One vector is turned by the same rotation once a step. Each row is the vector after some number of steps, and that number follows the row.
The counts run from 0 to 734.
[-1, -2, 8, 0, 8, 1, 29, 10, -19, -37, 2, -23, -23, -23, 8, 8, 7, -10, -3, 15, -20, 10, 22, -3, 32, 14, -29, 8, 15, 11, -7, 43, 31, 25, 6, -17, -4, -17, -10, 19, 11, 28, -13, 29, -9, 14] : 614
[-29, -5, -17, -39, 24, -24, 6, -31, 0, -7, 1, -16, 3, -51, -10, -2, -16, 4, -9, 0, 11, -16, 6, -19, 18, 9, -18, -14, -6, 20, -24, 5, -2, 5, 17, 4, -16, 12, 1, 5, 9, 54, -28, 1, -30, -6] : 704
[20, 3, 29, -12, -14, 28, -21, 39, 8, 21, -11, 9, -11, 5, 5, 37, -22, -18, -9, 21, 0, -6, 14, 17, 7, 25, -1, 13, 3, 2, 9, -4, 40, 0, 3, 6, -19, -12, -2, 20, 6, 22, -4, 35, 37, 0] : 259
[-27, 0, 13, -19, -21, -3, 1, -17, -13, 18, 1, -2, 20, 37, -3, 4, -43, -5, -15, -1, -2, 10, 8, 4, 16, 11, -5, 13, -9, 1, 62, -23, 24, -13, -12, 9, 4, -10, 28, -8, -25, 2, 6, 19, 43, -12] : 169
[2, -5, -26, -43, 13, 3, 7, -7, 38, 2, 0, 22, -24, -8, 11, 12, 9, -10, 20, -11, 15, -6, 27, 18, -21, -14, 11, -17, -3, 17, -16, 21, -28, -16, -5, -12, 7, 45, -3, -1, 12, 12, -34, 4, -6, -24] : 692
[-30, -10, 9, -46, -4, -27, 25, -1, 6, 26, 11, -29, 0, 18, 29, -13, 4, -5, -24, -21, -9, 1, -3, -8, -18, -14, 19, -12, 11, -3, 16, 31, 11, 26, 22, -34, -10, -9, -1, -14, 0, 6, -42, 13, 3, 7] : 593
[13, 16, -21, 6, -3, 5, 22, -6, 18, -3, -7, -24, -25, 22, 8, -23, -5, -32, -10, -17, -17, 45, 29, 29, 24, -22, 19, -2, 7, 4, 16, -11, -33, -9, 13, -4, 17, 41, 8, 0, 16, -20, 16, 12, 21, 10] : 179
[1, 2, 28, -34, 6, -5, -4, 23, 6, 32, 10, -5, 15, 8, 38, 35, -3, -27, -33, 19, 7, -4, 6, 15, 2, 22, 24, 7, -6, -7, 17, -12, 31, 5, 0, 15, -8, -17, -19, -11, 29, 29, -2, 25, 23, 3] : 257
[-21, 5, -18, -33, -29, -8, -2, -30, 2, 15, 9, 11, -6, 32, -18, -4, -30, -33, -16, -11, 16, 24, 41, 8, 1, -6, 6, -18, -7, 22, 35, -16, 3, -26, -28, 5, 4, 24, 21, -5, -15, 2, -10, -2, 22, -15] : 354
[-19, -2, 10, -3, -14, 11, 19, 15, -3, 6, 16, -7, -66, 6, 21, -37, 1, 9, -25, -20, -16, 14, -13, -25, 8, 0, -12, -16, 3, 21, -7, 5, -22, -1, 25, -17, -8, 34, 28, -22, 12, -23, -10, -3, 15, 19] : 391
[-26, -3, 7, -8, 15, -48, -2, -2, 14, -22, 23, 23, -20, -27, 2, -7, 15, -1, 16, 21, -7, -13, 1, -18, -27, 39, -18, 3, -11, 5, -12, 26, -11, -5, 5, 0, 15, -11, 10, 13, 39, 30, -28, 17, -7, -12] : 678
[-6, -28, -12, -4, -2, -14, -20, 24, -3, -23, 27, -6, -22, 29, 12, 17, 14, -31, 16, -22, -19, -4, 11, -7, -11, 3, 27, -23, 5, 24, 24, 20, -8, 28, 28, -13, 5, -30, 23, 18, 15, -18, 4, 8, 17, -2] : 198
[-12, 1, -17, 21, 2, 32, -15, 14, -11, -7, 2, -9, -3, 4, -13, 6, -17, -9, 4, 8, -21, 24, 11, -21, 48, 18, -33, 14, -7, 6, -7, -36, -8, 1, 45, 10, -13, 11, 7, 11, 15, 22, 29, 3, 26, 16] : 549
[2, 17, 10, 5, 23, 6, 54, -7, -8, -3, -21, -38, 10, -15, 26, -19, 19, 18, -11, -1, -24, 16, -7, -13, 0, -25, 3, -6, -15, 24, 4, 35, 4, 6, -6, -4, 30, 30, -12, -22, 11, 11, -2, 8, 22, 25] : 607
[-8, -7, 9, 21, 15, -13, 1, 3, -9, -18, 7, -21, 6, -22, 34, -21, 3, -15, 12, -18, -8, 16, -11, 3, 11, 37, 25, 20, 3, -15, 23, 12, 21, 30, 33, 5, 29, -26, -3, -2, 11, -17, 16, 35, 32, 0] : 7
[12, 36, -3, 2, -26, -26, 17, -31, 3, 17, -7, -16, 20, -16, -13, -14, -2, -7, -18, 20, 6, 25, 13, 7, 9, 22, 19, -19, 27, -5, 23, -8, -2, -33, 6, -1, 5, -5, 15, 8, 60, 9, 28, 21, 11, -16] : 644
[-32, -24, -13, -39, 14, -26, 15, -10, -22, -8, -14, 20, 15, 5, -25, 7, 0, -14, 34, -16, 22, 3, 19, 4, -18, -15, -9, 3, -11, 2, 15, 14, 8, 6, -7, -23, 13, -10, -16, 6, -22, 24, -41, -7, 7, -25] : 137
[-20, -7, 5, -27, -22, -26, 11, -1, 9, 9, 23, 15, -46, 35, -5, -28, 19, -12, 25, -17, 2, 19, 2, 3, -23, -5, 22, -29, 15, 10, 29, 4, -16, -34, -11, -18, 10, 7, 15, -1, 16, -23, -6, -10, 13, -15] : 202
[17, 34, -2, 13, -15, -21, -2, -33, 20, 8, -20, -28, 23, -20, -1, -12, -6, -16, -13, 20, -5, 25, 14, 12, -1, 17, 29, -17, 18, -6, 25, 1, 6, -4, 4, 7, 15, 3, 1, 22, 47, 16, 23, 36, 13, -13] : 645
[-13, 3, -8, 15, 11, -40, 16, -34, 8, 15, -22, 12, -1, -33, -23, -28, -2, 0, 27, 12, 13, 7, 2, -5, -34, 26, 4, -2, 5, 1, -10, 25, -22, -35, 2, -12, 26, 19, 19, 7, 29, 22, -9, 1, -11, -27] : 492
[-4, -27, -1, -26, 30, -28, 9, 26, 17, -10, 11, 21, -34, -1, 3, 26, -4, -5, -8, -1, 0, -32, 16, 4, -15, 7, -23, 14, -3, 21, -13, 28, -28, 4, 28, -17, -5, -5, 23, 5, -1, 27, -43, 15, -11, -7] : 502
[-14, -32, -3, -4, 4, -3, -32, 7, -20, 9, -18, 44, -17, 10, -7, 24, -15, 6, 29, 8, 27, -1, 5, -24, -45, -6, 3, -32, -30, 17, 8, -9, -10, 8, 0, -7, 5, -10, 14, 21, 2, -3, -26, -5, 28, -16] : 110
[-29, -23, -3, -2, 18, -6, -35, 14, -23, 15, 23, -4, 10, 15, 13, 3, -12, -53, 8, -10, -13, 26, 3, -6, -21, 9, 24, -9, -24, 0, 23, -14, -7, 26, 17, 15, 26, -14, -15, 21, 2, 0, 16, 5, 40, 20] : 560
[-1, 0, -14, 16, 12, 15, 18, -26, 3, 45, -44, -3, 10, -19, 2, -8, -20, 24, 4, 3, 16, 14, -6, -9, -3, 23, -1, 19, 10, -11, -20, 16, -6, -16, 36, -19, -5, 27, 39, -17, 9, 10, 0, 13, 6, -23] : 306
[-16, -19, -15, 12, 3, 16, 0, 4, -46, 1, 2, -17, -16, -8, -4, -9, 13, 17, 38, -9, -14, 12, -19, -47, -7, 6, 6, -32, 18, 32, -2, 16, 13, 7, 22, -15, -4, -12, 17, 23, 30, 12, 34, -17, 5, 0] : 399
[-26, -9, -8, -33, 16, 32, 27, -6, 2, 4, 2, 9, 18, 15, 38, 27, -19, 1, 5, 3, 1, 17, 15, 5, 25, -5, -17, 20, -29, -8, 15, 10, 9, 20, -7, -3, 11, 25, 0, -18, -33, 11, -19, 24, 33, -10] : 145
[-15, 16, -24, -9, -25, -14, 12, -26, 5, -26, 0, -6, -9, 13, -6, -19, 0, -27, -2, -25, 13, 40, 40, 13, 24, -17, 21, -31, -8, 15, 23, -18, -6, -2, -7, -12, 14, 25, 14, -24, 11, -19, -8, -7, 19, -18] : 177
[-33, -12, 4, -13, 18, -19, -6, -3, -17, -1, 2, -16, 20, 36, -5, 28, -36, -28, 17, 11, 2, 3, 20, 1, 26, 21, -11, 24, -2, -3, 26, -22, 26, -9, 4, 13, -6, -22, 27, 7, -23, 34, 17, 2, 11, -16] : 347
[-8, -10, -19, 8, 38, -7, 18, -16, -32, -18, -4, -25, 43, -7, 7, 20, -12, -34, -1, 1, -7, 20, 13, 2, 21, -2, 6, 5, -16, 14, 19, -3, -1, 26, 5, 13, 40, -12, -8, 13, -1, 18, 29, 4, 13, 19] : 158
[14, 0, -7, -25, -14, 2, 13, 11, -12, -39, -1, 9, 8, -2, -4, 26, 29, -10, 9, -11, 12, -6, 26, 16, 9, -16, 14, -11, -9, 26, 46, 10, 30, 10, -11, -8, 14, -30, -28, 5, 8, 11, -21, 19, 41, -16] : 626
[-32, 3, 7, 5, 12, -22, -28, -3, -3, -18, -5, 15, 6, -24, -8, -12, 5, -17, 33, 16, 8, 12, 6, -18, 3, 35, -11, 5, -20, -27, -22, -20, 6, 13, 40, -1, -10, -14, -24, 6, 34, 30, -24, 14, 12, -20] : 98
[0, 17, -15, 17, -7, 24, -8, -10, -3, 39, -14, -7, 15, -7, -8, -4, -24, -50, -27, 12, -14, 43, 30, -9, 1, 10, -7, 7, -10, 14, -19, -15, -1, -1, 14, 4, 4, 42, -2, -5, 17, 21, 16, 8, 16, 21] : 733
[-31, 6, 9, -14, -17, -22, -13, 8, 13, -7, 9, 0, -36, 13, 3, -32, -6, -7, -21, -22, -22, 9, 8, -16, -20, -13, -10, -7, -36, 15, 21, -14, -12, 19, 31, -8, -1, 21, -6, -13, -10, -5, -51, 13, 33, 14] : 567
[-12, 4, -20, 4, -7, 41, -5, -4, 13, 18, 5, -27, 4, 3, 31, -12, 4, 14, 30, 8, -44, 32, -8, -26, -1, 3, 1, -8, 14, 5, -6, 23, 0, 29, 35, -14, -5, 27, 16, 11, 18, 3, 28, 18, 25, 3] : 396
[1, 3, 12, -35, -16, -22, 26, 16, 6, 16, -1, -13, -42, -4, -31, -20, 22, 5, 22, -10, -10, -22, -4, 7, -28, -9, -3, 2, 28, 25, 17, 36, 17, -36, -5, -8, 1, 3, -17, 23, 3, 31, -18, 2, 12, -7] : 227
[-9, -2, -11, -32, 3, -20, 36, -7, 15, -30, 7, 3, -36, 5, 14, -23, 36, 17, 44, -15, 15, 10, 4, 5, 1, -17, 20, -33, 15, 4, 11, 10, -18, -19, 4, -25, 12, 12, 4, -4, 32, -12, -16, -3, 0, -24] : 25
[-28, -31, -3, -35, 31, -12, 22, -8, -5, 26, 2, 17, 30, 19, 10, 26, -26, 31, 22, 2, 17, -18, -18, 0, -10, 4, -9, 19, -15, -14, 30, -3, -3, -5, 6, 10, 11, -10, 11, 8, -25, 22, -14, 12, 28, -22] : 321
[14, 2, 39, 4, 4, -42, 11, 29, 11, 1, 4, 12, -56, 10, -3, -11, -10, -12, -34, -3, 19, -12, 2, 23, -14, 13, 2, 7, -2, 10, 22, -5, -17, -27, 11, 1, 10, -14, 22, -2, 28, -11, -21, 23, 16, 8] : 655
[-29, -4, 24, -4, -9, -55, -3, -4, -7, -33, 26, 2, -36, 11, 10, -12, 0, -15, -2, 9, -15, 4, 8, -14, -10, 26, -5, -21, 5, 4, 18, 20, -2, 15, 2, -23, 2, -38, 26, 8, 33, -8, -20, 20, 2, -7] : 12
[-5, -5, -4, -21, 28, 13, 12, -14, 8, 27, -11, -2, -14, -31, 24, -5, -27, 37, 15, 7, 20, -8, -26, 2, -12, -6, 2, -13, -15, 22, -1, -1, -20, -30, -14, 26, 19, 48, 2, 5, -5, 18, 3, 3, 11, -2] : 696
[-32, -1, -33, -11, -3, -24, -11, -24, -15, -4, 18, -17, 11, -11, -23, -14, 4, -43, -19, -18, 1, 31, 22, -23, 22, 8, -1, -29, 5, 13, -11, -21, -11, 18, 41, -7, -15, -4, -2, 3, 26, 16, 3, -10, -3, 6] : 553
[22, 7, -18, -8, -7, 15, 3, -2, -16, -20, -19, -18, -33, -51, -21, 10, -7, 2, -10, -1, 30, -14, 15, -3, 31, 11, -4, -20, 15, 45, -19, -2, 19, -15, 10, 4, -20, 15, 5, 3, 18, 34, -1, 0, -10, -6] : 62
